(in the rows, 128 means zero)
A single turn carries every row of the set below to another of its rows. Some are shown first; where does it send the rows asked next?
baleg: [131 120 115  89 102  98 114 145 113 121  90 100 129  90 115  95 149 138]
mazan: [111 168 138  96 146 126 130 147 137 135 131 162 143 134 165  98 113 117]
Gefev: [144 108 103 114 159 117  91 142 143 102 128 157 133 177 120 152 133 145]
supov: [133 122 153 118 136  90 124 130 111 133  99  99 159 100 102 124 107 155]
Guvar: [103 158 118  94 126 108 125 134 144 157 130 159 159 129 169 116 117 103]
noz: [144 108 101  97 155 121  96 143 149  87 101 153 144 173 111 149 130 123]
popa: [110 155 126  83 125 118 145 150 143 165 121 168 134 132 155 125 133 119]
Zus: [140 131 163 120 135 108 121 133 127 132  95 102 162 108  99 122  94 150]
vufo: [140 118 152 110 144  92 118 139 114 134  94 111 174 104 111 121  92 148]
dal: [124 110 110  90 101 112 132 141 114 121  85 100 124  91 126  94 132 134]
domur: [108 115  95 154 156 134 138 120 147 121 144 123 127 140 129 165 124 126]
tupe: [122 124 163 121 131  88 113 138 110 127 109  99 147  92 114 116  98 151]
segus: [ 98 104  97 158 149 144 134 110 152 118 140 118 133 143 130 142 131 130]
Tamin: [ 97 113  88 153 146 140 116 116 152 117 137 122 122 157 131 143 115 125]
sepad: [103 160 123  85 127 107 131 141 147 154 140 151 157 127 157 120 120  96]
Fev: [115 112 103 111 102 102 114 138 115 114  87 114 127  79 127  96 145 121]
kimun: [148 108  94 114 161 122  94 138 139  98 115 148 140 175 108 147 133 130]
Nekar: [120 118 111  92 113 105 117 137 104 108  81  98 126  92 112  97 147 129]
Bodi: [102 129 111  97 114 113 129 141 119 113  86  91 121  88 122 101 157 132]
Delit: [143 108  91 102 153 113 105 141 154  90 118 149 138 178 127 152 129 138]
Kegu: [112 103 119  96 112  98 119 130 111 109  74 113 131  90 135 104 151 146]
Dov: [ 97 151 138  89 143 107 136 157 153 145 121 162 143 147 155  90 133 129]
sur: [136 137 149 131 130  91 108 127 125 126  82 101 157  90 115 127 102 138]
tezin: [158 112  93 107 146 121  99 149 145  94 117 168 133 154 118 152 144 137]
ded: [147 111 107 112 164 131 100 141 134  86 106 161 125 162 126 161 124 128]
Tad: [139 112  86 100 161 132  90 152 137  97 104 154 139 175 119 130 140 132]
pakob: [101 156 139  90 142  97 138 153 157 142 114 163 136 142 163 105 132 127]
Vik: [102 160 127  81 127 118 138 154 154 165 127 157 134 140 147 120 135 120]
romat: [123 119  87 156 146 152 122 113 146 124 132 134 120 144 133 152 140 140]
gidib: [112 104 114  85 108 121 132 135 112 103  89 103 127  92 125 103 152 128]
tufi: [127 137 161 105 128 103 118 140 119 122  98  93 152 104 113 124  88 158]
namo: [128 133 166 122 130  90 102 139 124 118  99 115 162  96 108 131 112 165]
gaz: [112 153 129  87 147 117 134 152 135 137 142 162 149 134 164  95 108 109]
Sezod: [102 111  91 153 158 138 126 120 138 109 139 125 115 148 124 153 136 128]
Fiva: [111 113  84 153 149 137 114 126 145 115 146 131 110 148 128 148 133 116]
moto: [101 116 102 167 151 149 113 124 138 114 144 139 120 137 127 146 126 131]

Bodi turns into Tad
noz turns into Zus
And these:
tufi turns into Tamin
romat turns into Kegu
Dov turns into gaz
Fev turns into tezin
Nekar turns into kimun
Fiva turns into baleg
popa turns into pakob

